The rows of Z fall into several groups, which share some directions, and each row is roughly a mix of its group's hidden directions.
Z:
[[ -7  -4 -17 -13  -8 -20  -2   1   0 -20]
 [  5  20   3  -9 -19  15  -7   6 -15   0]
 [-20  -3  -3  17  -2  -3  -1  14   4 -21]
 [ -5  -6  -2 -10   7  -1  -7  -2 -20 -26]
 [-20 -11  -4  14  -3  -4 -13  15   9  10]
 [  2  13  -1   0  -3  11  29   7 -12  -8]
 [-22  -9  11  17  -3 -13  -7  -5 -13  -3]
 [  7  -2 -11   3   6   9  -1  16 -13  26]
 [  4  -9  24 -15   9 -14  10   5  -4  -6]
 [ -6   0  -3  13   7  -9  31 -10   3   0]
 [ -8  -7   2   3   4 -17  28 -10   8   1]
 [ -3  -5  17 -11   0   5 -21   3   9  19]
 [-27   1   7  -2 -12   6   4   1  -3  20]
 [ -5  13   5  -1 -11  -8  -2 -30   3   6]
 [-16  12   0  15  -4 -10  15  13   3  13]
 [ 19 -14   0  13   0   6   1  18 -15   4]
 [ -5  10 -15 -12 -14  22   7  -6  -9   7]
 [-27  -7   0   5  -7  -2 -21   3   4   6]
 [ 16  -3  23  18  -7  -2   2   0   8  12]
 [-11  -1  15 -25   4  10  16  -2  -4  -4]
 [ -8  -5  -6  17 -17  -6  -6  -8  23  -2]
 [ -8  -3 -15  14  -6  -4   5  12  -3  26]
 [  1   9 -21 -19   0  -7  15   2  -5 -14]
 [ -7   3  12 -15  12 -19  -8  -1  -7  18]
 [ 21  22   8   6  -5   8 -10 -10   5   0]
 [  8 -19   8 -15  -7   3  11  11 -18  -1]
 [ 16  -1   0  15  14  -5 -19  -3   8 -15]
 [ -2   2  23  -2  21   3 -12   5   2  15]
 [  6  -6  -7 -16  -3 -31   6  -3  -2   1]
 [ 11  -4   0   0   0 -11 -27   3  17   6]
 [ -4  -8   6 -16 -12  -7   6  -3  11  25]
 [-14   7  18   1   8 -12 -10 -17 -14  -1]
 [-13  -5   8  17   2   5 -24   0   9  11]
 [  8  19   4  -9  21   8 -10 -14   4  -6]
 [  9   1  23  11  15   8  -4  -7   7 -16]
 [ -6   9   1  12 -11   8  -3 -21 -20  10]
 [ 14   6  -1   7  29   8   2 -13   0  -2]
 [ 17  -2  20  17   2   8  -4 -10   2  15]
 [-32  -6  13   7  -7  -4   1   1  -5   0]
 [  5   7  -6  20  11   0  26  -6   0  -5]
 [ -7  -8  -1   6 -15  -3   1   0  -8  31]
 [ 24  -7   2  -1  -9  -4  16  -8 -16  -7]
 [ -6 -11   2   2  -1  12   8  23  22  -5]
 [ 15  13  21  -4  18   1   6 -13   0   0]
 [ -4  -6  12 -13  -5 -13 -12 -14  14  17]
 [-10   1  -7 -19   0  10   0 -19  -2 -18]
 [-14   4   3  -9   1   0  -2  23  11 -20]
 [ -2   3   9  20  -8  11  -1 -19 -17   4]
 [  0  -2  -7  -9  14  -5   8  -3 -27  14]
 [-13   2  16  -5 -10  -6  13 -11  10 -20]
 [ 18  -9   4  -2  -2  22 -11 -14 -10  -3]
 [ -2  -7  -4  27  -5  11   5  -3 -21   3]
 [ -6  -7 -11   1 -22  11  15   8   0  16]
 [ 10  11   6  -6  18  -7 -16  -7  19  -6]
 [ -8   7  13   8  14  17 -10  12  13  10]
 [ -1   0   0  -2  -4 -11  -3   1  13  32]
 [  9  -1 -22  14   0   0  -9  17  -5  15]
 [ -8  18   7 -20 -15   4  -5 -12   5  -9]
 [ 18   0  -4  30   9  -4  -4  -2   3   1]
 [ -4   5  -2  15 -10  -1  10  24  10  15]
 [ 20   1   1  -2 -11   4 -23  12  -1  13]
 [ -5 -19 -10  16 -19  -9   6  10   2   6]
 [ -2   9   7 -14  15  14  -6  13  10  18]
 [ -6   3  -8 -25  -5   4  17  12  13   0]
 [-14  -9   6  32  -1   1   2   0   0  -4]
 [ 17 -12   4   3  -8   3 -14 -15   1 -21]
 [  2  -9 -12 -24   0 -10  17   6  -9  -9]
 [ -2  11 -17  -1   0  22  12 -17  -7  -2]
 [ -9  -5  -5   9   4 -19 -14  -5  22  -6]
 [  7  -2  -5 -12   9  19  -7  19   1  17]
 [  3  -1  18   6  17 -13 -17   4  -9 -14]
 [ 19 -10 -19   6  -2  10  -9   2 -15  10]
 [-16  -3  -9   0   2   8   0  20  13 -20]
 [ 23   4  13 -12   8  -7  11 -13  -8  -6]
 [  2   4  11  15   6 -14  -4  24   7  12]
 [ 22 -11   4   5   0  -7  -2 -22 -12   5]
 [ -2 -15   4  -6  -5  -3  -2  28 -13  12]
 [-23   9   6   0   8  -8 -22  -5   7   8]
 [ -2  -8 -11   6  -6  15   3  21  20  -4]
 [ -3   8 -21  -9 -21   1   8 -10  13   0]
 [ -8   5 -18  -6  19  17   2  -4  -9 -13]
 [  5  10  -3 -10   5 -10  21   5  11 -21]
 [ 10 -24 -10   6   6   6   8  13 -10  13]
 [-20   0   9  -3   5 -22 -11  -6 -11  10]
 [  8   4 -19  18  -6   4  -5   0   5  22]
 [ 17 -16   6   5  -5   6  -6   6 -20 -14]
 [  9  -7 -29  -2 -14  -1   5 -11   2   6]
 [ -9 -10   2   4 -24  -7   7  -7   8 -20]
 [-14  -1  13  -5 -13 -18   5 -11  17  -9]
 [ -4   9 -13   8 -15  17   5  -1  17  14]
 [-22   2  -2   4  -3  13  -2   8  19 -16]
 [-17   2  15  -3  -2  -7   8  14  -1 -23]
 [ -9  12  -3  -8   3   6  11 -17  10  22]
 [ -2  -3  17  20  12  11   3  16  10  -6]
 [ -1  -1 -15  -9   1 -18  24 -11   0  -7]
 [-10  -1 -11  -7  -4  -7  -3 -21  -4  24]
 [ -4  -8  15 -19   3  -8  12  19   3  -9]
 [  9  -5  -3  -2  28  -5 -17   6   7  11]
 [  3 -17   5  -3   8 -11   9 -16  21   9]
 [-10  -6  19  -7  -8  -4  -2  18  11 -16]
 [ -1 -12 -11   9  -1   6   1  22  15 -16]
 [ 16  -1  -5  -7  -6 -19  18 -14  -1 -11]
 [  3   7 -20   6  -6  10  -8 -12  18  15]
 [ -9   8 -21  12   2 -23  -7  -1   7  -3]
 [-18 -12 -17 -19  -5  -6   1   7 -12   1]
 [  4   5   1  28 -15  12   0   3   0  12]
 [  2   9  -6 -10  -2  17 -23   3  -9  15]
 [-18 -12   4  27  -7   2  -8   4  -1  -5]
 [ 20  -2   6   3  19   2  -4 -18  11 -10]
 [ 11 -10   5   9   2  11  23  -7 -12 -14]
 [  8   8 -13  11 -14  -2 -17  -4  13  18]
 [-21   7  10  -9   5   7   2  21   0 -14]
 [-18 -18 -13  18   1 -10   6  -6  -8   0]
 [-13   5  -3  -1  -9  12  -1   2 -10  29]
 [  5   8  -7   3   3  -3  -8 -15  25  17]
 [ 16   4   2 -21  -1  -3   8  13   2 -21]
 [ 13  -3   0  -3  -1 -10  -3 -29  14   4]
 [ 11  -6  13  20   7 -16   4 -10  12  -8]
 [  9 -18  -5  17  15  -8  17  -3  -4  -6]
 [ -2  -4  23  11  19  -1  -9   0 -17  -3]
 [ 16   1   6 -19   2   4 -21   6   4  14]
 [-14   3   3 -28 -17   8   5  -2  -2  -1]
 [-24  -3  -7  18  -3   4  11   9  -8 -10]
 [ -3   4  23 -13   7  -5  14 -14   8  10]
 [-14   7 -22  -1   1  -6  15  -2 -14  13]
 [-13  -1  -2   3 -14  14  -2  -2 -22  17]
 [  6   2  -9   7 -23   8  12 -16 -11  10]
 [ 12   6  10 -10  -1   2  15 -14 -23   6]
 [ 16   5  18  -6  12  -9  -5 -14  -5  16]
 [-14   6  10   3   1  -6   2  29   9  -7]
 [ -1 -19   5  -5  18 -11 -11   4  10 -17]
 [  4   5  -6  10 -16   9  12   8 -15  21]]
In each list below, two rows fit none of the groups, and each other row fits one group, some only roughly. Which are they? Name them in the order they come.
- Z120: [-13  13 -13  -2  -8   0 -11 -11  21 -10]
- Z196: [ 10  -6  -9  -3   8  23   2  -2 -17 -17]
- Z951: [ 16  -2 -17 -14  -9   0  18   9  11   2]
- Z478: [ -9  -4  -8  15  17   5   2   8 -24   5]
- Z801: [  8  14  10 -20  -7  -1 -11 -13 -16   2]
- Z290: [ 16   2   3  -7 -13   8 -23   0   2 -18]
- Z762: [-20   6 -12  -8   7   1  25   8   2  -5]
- Z326: [ 11  -4 -17  -8   2  13 -15 -21   6   1]
- Z659: [-10  -4  -9   1  16  22 -10  15  -5  10]
- Z427: [-12  21   1 -11  19  -1   5 -12   3  12]

Z478; Z801
- Z507: [ 24  10   5  -6  -2   4 -10  11  15  13]
- Z140: [ -2  -5   2  13   0 -21  16 -21   5   1]
- Z584: [  0   2   3  12 -20   3  15 -18   2 -16]
- Z402: [ -4  10 -20  -7  16  -8  16   7   9  -9]
- Z778: [  2  11 -17  -2 -20   5  17  12  -4   7]
- Z846: [  9  -9  -9  17  -1   2  -6  22 -14 -10]
- Z936: [-11  -5   4 -16  22  -9  -1  -2  11  15]
- Z901: [-20  -1  -4 -15  -2   6 -17   3  -4  19]
- Z392: [  6   5  -1   9  -3  10  22 -17   0  19]
- Z516: [ 12 -12   5   4  18  20  -4  15  -4   6]
- Z647: [ 20  20  13 -11  -1   1   1 -11  13   5]

Z507; Z778
- Z620: [  8   3  11  12  -9  -8  26  -9   0 -12]
- Z518: [-15  21 -15   8  12   7  -1 -16   0  -5]
- Z68: [ 7 -6 23 -5  4  9 -4 22 -9 -9]
- Z853: [-10 -11   3   1  -5  -9  16  20  -9  17]
- Z889: [ 14  -6  -3 -10  16  11  -4  -9 -17  17]
- Z555: [ -6  18  -2  13   7 -13 -22   1  13  -1]
- Z209: [  4  -7 -10 -17  15  -8   1  -5   0 -24]
- Z769: [ -8   2  -2   0 -22 -10 -19  15   3  11]
- Z585: [-16  -1  10  10   9  -8  -8  20  11  13]
- Z164: [ -8 -15  -6   4   0  -7  13  17  -8  21]

Z209; Z585
- Z957: [ -3   8   0 -22  20   8 -15  -4  -1  -8]
- Z395: [-11  16 -10 -13  20  11 -13   0  -3  -6]
- Z246: [-14   2  -2 -22  -1   0  15 -16   9 -10]
- Z397: [ -7 -13  -5   1 -21 -13  -8  16   5  14]
- Z739: [  6 -26  10  17  -2 -12 -10  -4  -4  -1]
- Z782: [ -5  11 -14  17  10  21  -9   6  -9   5]
- Z153: [ 12  -5  -5  -9 -10  -5  -4   5 -30   3]
- Z669: [ -3  14  -8 -18   4   6 -23   8   9   6]
- Z638: [-11  -2 -12 -14   7   3 -12   5  -1 -26]
- Z324: [ 15 -10   9  13   4  -8  17   9  -8  16]
- Z67: [-22  -1  -3   9 -13 -19   5   1 -10  11]
- Z234: [-18  -8  -8  -1  -6  -4  14  16  -4  20]
- Z803: [ 19  15  -6 -12   7   1  -4 -15 -14  11]

Z153; Z67
- Z999: [ -2   3  -6  -5  10  12 -28   2   3  16]
- Z663: [ -8   2 -29   2   6  -6 -10   5  -4 -16]
- Z101: [-23  -1 -16  -6   0 -11  -8   8   8  15]
- Z142: [ -8   8 -10  14  13  -2  22  17   0   0]
- Z5: [-21   9  -7  -3  -2  -1  -8  -1  23 -14]
- Z854: [-16  -7 -11  21  -6  -9  -2 -17  -2  10]
- Z23: [  4  -3   3 -24  13   1   3 -24  -7   3]
- Z988: [ 11  15  -3  22  -2  -7 -11  11   2  16]
- Z969: [ -2  -4  10   3 -12  11  20   0 -17 -17]
- Z815: [  2   0  -6 -18  10  -1 -29  -3  -4  -6]
- Z916: [ 16  -8  22  11   0 -14   0  14  -5  -6]

Z142; Z815
- Z611: [-12   3   6  -7 -12 -11  23   5  18  -1]
- Z872: [  3  -8   7  -8   9  -7   7   8 -29  10]
- Z661: [ 22 -11  21   4   7  -7  -8  -4   9   6]
- Z498: [ -9  21   6  -7  -5   6  15 -21   2   1]
- Z315: [ 22   4  -2 -12  11  -2  16 -18  -1  -2]
- Z390: [  6  11  21 -10  -6   5  19  -7 -14  -3]
- Z549: [ -7   7  15   6 -11  -1   3  18  24   0]
- Z643: [ 12 -12  -1  -4 -17 -18   0 -20  -8   4]
- Z805: [-22  10 -21   0  -1  -9   9  13   2   5]
- Z162: [  8  11  -5   6 -13  15   4  -6 -11 -23]
- Z964: [  6   6 -25  -3 -12  -4   0  -5  19 -10]
- Z785: [ 13   8  14 -12 -17  -8 -12 -16   5   3]
- Z292: [-10  12 -19  12  -4  13   8   3  18  -8]
- Z858: [ 23 -14  22   3   6   4   3   8  -2  -7]

Z315; Z292
- Z447: [ -7   3  21 -15  11  11  -7   2   4 -18]
- Z959: [ -2  10 -12  22  -5 -14  -4  -2  17  10]
- Z202: [  3  13  14 -10  -2 -10   8 -26  -4   5]
- Z144: [-18   0   8 -19 -11   8   5 -20   1  -2]
- Z602: [-14   4   0  -1 -14 -11  17   1  18 -16]
- Z730: [ 13 -13   8   9 -11   9  16   3  -4  20]
- Z787: [  2   7  -6 -24  20  -5  -4  16   4  -4]
- Z463: [-26   4   4 -16 -13  -2  13   0  -2  -8]
- Z181: [20  8 -1  3 10  6 15 16 -9 14]
- Z524: [ 15  14  -5   3  -1   5 -27  -3  10   8]

Z144; Z181
- Z668: [  7   5   2 -22  13   0  24   5   6   3]
- Z676: [ -4   9  14   4   5  -1  -9 -15  27  -1]
- Z393: [-28   2  -6  11 -16   4  -9  -1  -8   4]
- Z385: [10 -7 15 -6 -8 14 13 22 -5  8]
- Z459: [-10  -5  -2   8   9 -15  19  21  -3   6]
- Z750: [-24   3  17   9   9  11  -9  -2 -10   8]
- Z927: [ 22   4  -7  -3   3   4   4   0 -26  12]
- Z104: [-15 -15 -13   2   7 -12 -10  17   5  13]
- Z596: [ -9 -13   8   5 -15  -1 -13  17  -7  18]
- Z670: [-16  11  -2  10  -8  21  -3  -9 -16  -7]
- Z401: [  0  19  19  -8 -12  -2  10   0 -12  15]

Z459; Z596
